k_967: 13 -3 -6 -13 -13 -30 13 -32 15
k_478: 4 13 21 8 -11 17 22 -26 -5
k_120: -7 6 28 22 0 34 -22 -26 -5
k_946: 23 13 24 6 6 -7 22 -25 -5
k_728: -65 -47 -78 -26 102 60 -34 61 43
rest: 24 6 : 6 -7 22 -25 -5
next: 6 6 -7 : 22
rest: 4 13 21 8 : -11 17 22 -26 -5
both k_478 k_967:  : 13
next: -30 13 : -32
both k_478 k_728:  : -26
rest: 21 8 -11 17 22 : -26 -5

k_967: -29 21 96 12 -43 -39 -32
k_709: 31 -16 -91 -21 20 21 37
k_728: -27 19 100 12 -35 -37 21
k_347: -29 21 96 20 -43 22 -32
k_374: -6 -21 -32 -51 -30 -20 55
k_120: -27 19 100 12 -35 -37 -36
both k_709 k_374:  : -21
both k_347 k_728:  : 21

k_709: 10 6 -58 -20 -32 -72 -71 -23 -43 -22 48 95 30 11 -69
k_210: 10 99 -58 -20 -32 -72 -71 -23 -43 -22 48 95 -21 -51 2
k_376: 10 99 -58 7 -32 -72 -71 -23 -43 -22 -78 27 -35 7 85
k_478: -72 -71 -23 -41 -22 69 7 75 83 -36 77 28 -35 7 85
k_946: -39 -15 47 0 -20 9 -24 35 -10 38 -7 -3 24 53 18
rest: 69 7 : 75 83 -36 77 28 -35 7 85
asked: 10 99 -58 -20 -32 -72 -71 -23 -43 -22 48 95 -21 -51 2 : k_210
diff k_709: 10 6 -58 -20 -32 -72 -71 -23 -43 -22 47 95 30 11 -69 : 11, 48

k_946: 12 12 -54 -1 -55
k_967: -118 -3 -10 -45 -6
k_374: -118 -3 -10 -44 -40
k_478: -118 -3 42 -30 36
k_728: 12 12 -15 -56 23
k_120: 12 12 -15 -55 -45
next: -10 -44 : -40
diff k_728: 11 12 -15 -56 23 : 1, 12
asked: -118 -3 -10 -44 -40 : k_374
both k_728 k_946:  : 12
rest: -118 -3 -10 -44 : -40
diff k_728: 12 12 -16 -56 23 : 3, -15

k_967: -56 91 -63 -15 -41 -74
k_376: 23 115 -14 -121 -32 1
k_374: -40 27 85 -47 -81 82
k_728: -76 31 -21 18 -54 -24
k_210: -76 -21 31 18 -44 -16
k_347: -111 -15 -36 46 -104 -27
diff k_347: -111 -15 -35 46 -104 -27 : 3, -36
both k_967 k_347:  : -15
next: -76 31 -21 18 : -54

k_120: 6 4 3 4 5 6 4 14 5 18 4 3 22 59 19 10 23 12 6 4 20 18 19 22 5 5 3 13 6 7
 6 3 6 4 3 18 4 18 4 2 3 92
k_374: 8 8 8 7 10 7 9 10 7 13 6 5 15 23 9 6 10 8 7 8 9 9 8 9 7 6 9 8 4 7 7 8 10
 7 6 13 9 12 9 6 8 21
k_967: 7 12 11 13 7 5 20 8 12 14 17 7 11 11 4 3 8 7 10 5 9 5 10 6 8 7 11 5 3 6
 4 6 6 10 5 7 13 14 9 12 8 6
next: 9 7 6 9 8 4 7 7 : 8
diff k_967: 7 12 11 13 7 5 20 8 12 14 17 7 11 11 4 3 8 7 10 5 9 5 10 6 8 7 11 5 3 7
 4 6 6 10 5 7 13 14 9 12 8 6 : 30, 6

k_210: 2 1 0 7 -7 3 8 -4 -16 -1 9 7 2 2 -6 1 9 -10 3 -9 -29
k_946: 2 -14 1 40 37 -31 17 15 -13 4 -28 -5 -8 31 55 -2 -27 28 -8 38 31
k_374: -1 -1 -7 -5 2 -1 -1 1 0 0 -2 1 -1 1 1 -3 -2 0 -1 -1 5
k_347: -4 5 -1 4 8 -6 -3 3 -6 1 -10 1 -6 7 13 -1 -9 8 -8 1 11
k_376: -6 4 2 0 8 -5 -3 3 -4 -1 -9 2 -6 6 12 1 -8 8 -6 0 5
k_478: -2 8 -1 0 3 -1 -2 1 -10 1 -3 0 -2 2 3 -3 -2 1 -4 -1 1
k_930: 2 1 0 7 -7 3 8 -4 -16 -1 9 7 2 2 -6 1 4 -1 4 1 -15
k_967: -5 9 2 0 5 -3 -3 2 10 -1 -4 1 -3 5 7 10 -5 4 -6 -1 4
k_120: 6 -25 0 52 46 -34 21 19 -18 6 -32 -7 -6 37 64 -40 33 -8 -3 49 32
k_728: 1 -20 15 13 -3 37 24 -14 3 -2 -4 44 4 38 -27 11 11 -18 2 -17 -41
k_984: 2 1 0 7 -7 3 6 -4 -16 -1 9 7 2 2 -6 1 9 -3 3 -9 -29
k_709: 18 -28 -4 79 79 -42 41 40 -34 11 -47 -20 4 58 96 -8 -40 33 11 82 34
diff k_728: 1 -20 15 12 -3 37 24 -14 3 -2 -4 44 4 38 -27 11 11 -18 2 -17 -41 : 4, 13
next: 38 -27 11 : 11
diff k_347: -4 5 -1 4 8 -6 -3 3 -7 1 -10 1 -6 7 13 -1 -9 8 -8 1 11 : 9, -6
next: -8 -40 33 : 11

